In the rows, zero is written as 128.
Each named turn below is shown by a few rows before and after it. Which turns, in which order, take the first row of each later pair to the second? The first pair is answered.
turn Q_570:
[147 133 112 108 103 112 121 118 136 138  78 116 106 127  86 141 141 153
 120 141 138 164 105 117 154 116 128 143 149 131 130 145 153 121]  ->  [143 129 109 106 107 108 122 116 133 125  89 110 112 132  91 146 142 154
 130 148 140 170 105 123 149 128 116 148 150 147 129 152 153 121]
[123 157 177 103 124 154 145 151 103 149 103 145  92 128  72  89 135  57
 129 146 129  80 115 106 106 126 187 130 102 161 107 133 147 123]  ->  [119 106 126  75 119 129 135 134 107 174  99 151 107 157 127  65 146  76
  82 147 139  89  90 106 107 118 164 116 143 118  89 148 160 110]
[131 101 100 166 150 132 151 123 166 124 111 126  65  98 114 151 143 187
 123 101 130 116 131 106 155 108 176 117 140 120 165 133 126 160]  ->  [121  68  76 149 145 115 144 112 166 124 133 116  87 124 150 140 151 200
 120 109 137 130 122 117 147 127 142 121 162 122 157 154 134 144]
[171 151 143  89 167 164  92 118 100 118  96 137 121 125 171 112 183  50
 128 105 189 109 119 162 176 116  76  92 145 123 120 117 168 133]  ->  [168 151 144  85 166 162  93 116  93 106 110 128 134 131 173 119 184  53
 145 113 189 118 123 166 171 128  60  98 145 141 121 123 166 132]
turn Q_710:
[109 119 122 142 152 145 165 106 121 102 180 129 111 144  97 126 138 156
 185  97 146 102 156 153 122 178  85 135 119 163 116 162 145 124]  ->  [132 110  91 150 163 133 149  88 135 122 158 136 116 152 102 115 151 184
 165  90 166 118 144 152 144 160  88 129 147 117 114 143 165 107]
[ 96 102 159 123 139 124 138 149 119 150 160 134 155 131 168 128 107 132
 115 142 104 106 134 115  96 130 114 133 111 122 106 131 101 161]  ->  [121 118 173 124 148 132 123 148 109 123 172 114 160 135 147 139 123 120
 165 144 125 125 136 145 104 149  93 148 110 155 110 137 116 147]
[135 141 121 153 147 150 126 120 115 160 107 174 143 113 115 136 127 140
 132 101 115  92 138 121 117 135 156 109 111  69 108 107 125 136]  ->  [125 143 141 148 142 156 137 136 105 144 118 170 140 108 109 140 121 116
 148 105 104  82 147 122 101 143 152 113  92  96 106 115 115 143]
[100 107  61 155 115  75 143 118 152 100 112 148 125 152 112  94 161 124
 107 157 110 166 122  96 129 107 131 113 126 113 144 135 128 114]  ->  [ 83 110  82 151 104  80 157 135 147  88 127 142 120 145 113  99 149 103
 108 161  92 151 136  90 113 115 136 117 101 136 144 146 107 129]
turn Q_446:
[112 125  64  69  83  99 134 130 128 163  95 122 116 142 120 126 122  97
 107 145 140 145 120 132 134 119 133 137 117 174 137 173 125  76]  ->  [ 92 126  91  83 102 123 141 135 112 148 167 110 144 149 157 151 100  74
 149 115 113 119 130 141 136 149  92 142  94 174 110 167 121  87]
[117 143 150 135 143 139 114 128 122  98 195 122 129 120 112 128 152 133
 187 160 155 127 149 145 130 187  95 151 126 195 155 151 132 114]  ->  [145 119 104  86 109 115 108 119 122 144 112 141  81 122 102  75 184 121
  98 167 186 123 127 138 118 134 143 121 159 161 154 165 147  96]
[150 151 165 149 143 150 131 139 110 102 154 119 114 121  92 135 129  97
 175 132 134 126 150 143 111 151 127 140 106 146 134 137 121 129]  ->  [168 136 139 123 122 135 123 132 111 130  96 131  86 118  84 101 152  96
 124 142 157 127 135 138 105 117 156 123 126 129 134 144 131 120]
turn Q_555:
[166 135  84 123 123 101 119 134 115 141 106 114 110 143  87  93 141 160
 114 161 134 189 122 114  91 119 179 122 171 130 142 185 142  95]  ->  [143 126  97 111 114  98 133 148 102 125 129 105 118 147  98  99 133 149
 127 168 118 186 133 115  75 143 166 129 156 162 139 201 124 103]
[149 146 123 163 131 137 102 122 131 128 160 119 154 121 129 141 139 140
 157 116 141 129 108 164 162 129 105 147 148 117 125 107 140 119]  ->  [155 159 122 170 121 130 108 125 142 142 116 135 133 104  97 137 140 151
 128 128 135 132 108 143 162 105 150 144 144 109 144  97 134 125]
[163 120 129 115 155 173  92 135 106 153 137 143 114 144 157  87 147  80
 132  61 148  80 115 135 146 104 113 124 108 104  87 118 138 136]  ->  [164 135 130 120 138 171  99 143 118 164  94 158  90 119 123  80 139  87
 103  78 145  82 115 115 143  85 159 124 100 104 104 118 127 146]
Then:
Each pair is two turns apart.
[147 129 117 133 123 123 128 135 126 135  92 125 108 101  86  98 119 111
 110 140 160 146  90 131  98 106 146 136 119 117 132 150 127 158]  ->  [149 126 123 126 123 122 121 135 118 112 114 109 120 113  95 107 128 107
 144 142 167 157  96 149  94 128 119 149 119 149 131 163 128 145]	Q_555 Q_710
[153 133 129 108 140 145 119 135  94 133 133 148  97 124 109 112 137 113
 112 120 160 139 106 138 121 114 103 125 129 131 128 148 137 123]  ->  [135 140 147 129 155 153 126 137 100 121 173 140 120 121 117 138 115 127
 143 114 139 142 118 131 126 138  86 135 115 138 127 138 126 131]	Q_710 Q_446
[130 118 131 136 175 109 170 138 160 116 122 123 135 135 146 110  95  93
  59 156 108 117  95  92  75 141 153  94 108 145 156 157 106 131]  ->  [126 120 142 136 176 109 170 143 159 102 132 115 139 139 139 117  98  93
  80 163 107 121 103  93  73 153 147 104 100 167 160 160 105 131]	Q_570 Q_570
[157 137 107 134 145 140 123 108 117 156  61 155 112 103 136  99 174 149
 123 149 139 153 144 138 135  85 162 119 148  75 141  79 132 104]  ->  [141 116  90 114 129 112 129 107 122 136  70 148 128 123 149  94 179 174
 124 184 136 187 144 143 117 106 144 135 162 114 152 108 124 100]	Q_570 Q_555
[109  99 108 118 142 109 111 121 135  71 178  87 175 139 150 177 122 163
 175 133  97 140 125 145 128 158  89 152 136 133 124 135 112 112]  ->  [106  91  84 131 135 108 116 117 156 128 135 119 157 120 157 158 105 184
  99 116  79 113 113 102 136 113 136 126 144  47 126 105 113 127]	Q_555 Q_710
[ 96 108 106 103  86  96 173 147 129 138 102 135 105 118 144 105 116 140
 100 148  96 133 138 115  76 113 166 125 114 137 143 141  93 162]  ->  [ 91 123 118 122  89  97 178 150 136 122 114 130 115 116 127 125 107 162
 128 158  92 151 146 111  84 129 163 139 106 158 156 135  91 163]	Q_446 Q_446
[132 117 163 104 129 157 121 145 117 130 167 114 102 136 159 145 143  65
 141  68 145  88 105 144 133 111 117  88 139 109 100 128 144 108]  ->  [149 128 149 113 130 153 114 134 134 148 129 128  85 126 135 139 150  80
 119  66 157 100  98 140 149  85 142  80 150  86 111 110 152 103]	Q_570 Q_555
[112 154 137 158 142 150 121 161 135 125  90 161 153 107 139 128 128 149
  52 140 106 141 123 109 154 113 134 134 167  96 127 140 131 140]  ->  [ 84 138 151 141 140 148 131 174 119  98 141 140 175 125 165 137 120 131
  83 142  92 136 129 121 131 144  95 145 154 135 113 167 122 142]	Q_555 Q_555
[140 136 103 155 148 125 113 100 141 130  97 137 143 162  81 130 151 185
 119 150 153 174 125 148 150 154  98 142 150 155 151 141 155 118]  ->  [133 114  98 125 131 136 123 107 126 176  75 158 112 155 107  93 143 144
  52 122 143 114 113 133 137 114 126 106 144 103 124 145 151 133]	Q_446 Q_555
[119 152  86 121 133  97 129  99 184 138 124 128 107 133 107 125 114 138
 105 105 122 134 142  84 149 123 137 135 105 100 124  91  93 130]  ->  [100 136  92  97 118  98 141 115 173 135 131 125 103 138 123 115 113 119
  93 110 110 119 145  81 125 129 135 132  94 120 116 111  80 140]	Q_555 Q_446
[129 115  96 111 116 106 129 123 139 137  86 130 124 132 114 119 144 155
 101 157 143 161 118 127 125 116 141 127 147 131 145 143 126 116]  ->  [ 87 104 129 106 125 128 149 141 118 134 157 124 143 132 165 130 117 115
 119 125 101 105 130 120 107 139 110 117 113 125 115 146 107 141]	Q_710 Q_446
[134 122 142 102 129 121 133 115 130 126 114 119 110 138 133 120 142 106
  94 144 146 129 120 140  95 112 135 129 116 165 137 140 126 122]  ->  [129 125 154 111 142 132 131 111 124 117 152 109 123 144 150 132 135  98
 122 127 143 118 124 150 101 124 106 127 111 162 124 135 128 123]	Q_710 Q_446
[186 130 159 109 153 121 111 115 100 154 166  92 124 103 153 130 119 104
 135 101 162 105 126 159 127 131 116 112 114  94 101 126 147 120]  ->  [171 145 173 106 121 113 134 134 109 159 116 106  90  73 107 125 109 105
  96 136 142 108 139 124 104 113 174 114  93 122 129 131 119 145]	Q_555 Q_555
[126 106 128 148 129 133 126 117 117 116 138 120 155 120 127 136 129 129
 140 127 140 118 146 129 129 149 127 136 119 156 119 128 122 120]  ->  [132 101 114 145 127 131 123 111 121 138 117 135 141 118 131 121 130 128
 104 115 141 109 138 115 136 128 147 123 129 121 115 115 130 121]	Q_570 Q_570
[131 140 104  95 137 135 142 168 132 121  90 146 147 143 122 116 134 123
 103 136 112  94 134 144 130 135 121 135  91 145 152 108 156 107]  ->  [130 140 111  91 136 136 145 172 129 117  99 142 146 142 126 116 134 118
 108 134 109  89 135 148 125 141 117 137  90 146 150 107 155 104]	Q_555 Q_570
[162 150 123 151 150 140 108 114 140 139 127 132 123 122 117 138 135 131
 132  93 148 127 119 146 159 125 135 131 139  88 115  95 150 119]  ->  [117 110 109 132 137 123 122 118 142 155 138 143 135 130 157 124 116 141
  89 103 118 116 117 123 138 127 135 121 145  75 107 111 131 135]	Q_570 Q_710
[ 99 123 156 142 129 133 149 151 159 116 167  83 161 158 132 106 139 130
 154 169 124 117 126 137 116 140 128 140  94 154 143 126  96 146]  ->  [140 162 162 171 141 153 136 142 170 133 129  96 137 137  93 108 151 129
 161 150 151 120 119 139 147 113 158 133  97 122 153  94 111 139]	Q_710 Q_570
[140 119 104 127 132 136 131  97 131 145 124 123 126 103 128 151 137 119
 102  93 107  99 145 132 151 110 123 130 115 104 127 130 128 102]  ->  [120  97  93 107 117 120 133  98 129 142 129 118 136 114 145 141 136 129
  94 116 101 110 145 131 135 120 114 134 125 122 129 149 122 101]	Q_555 Q_570
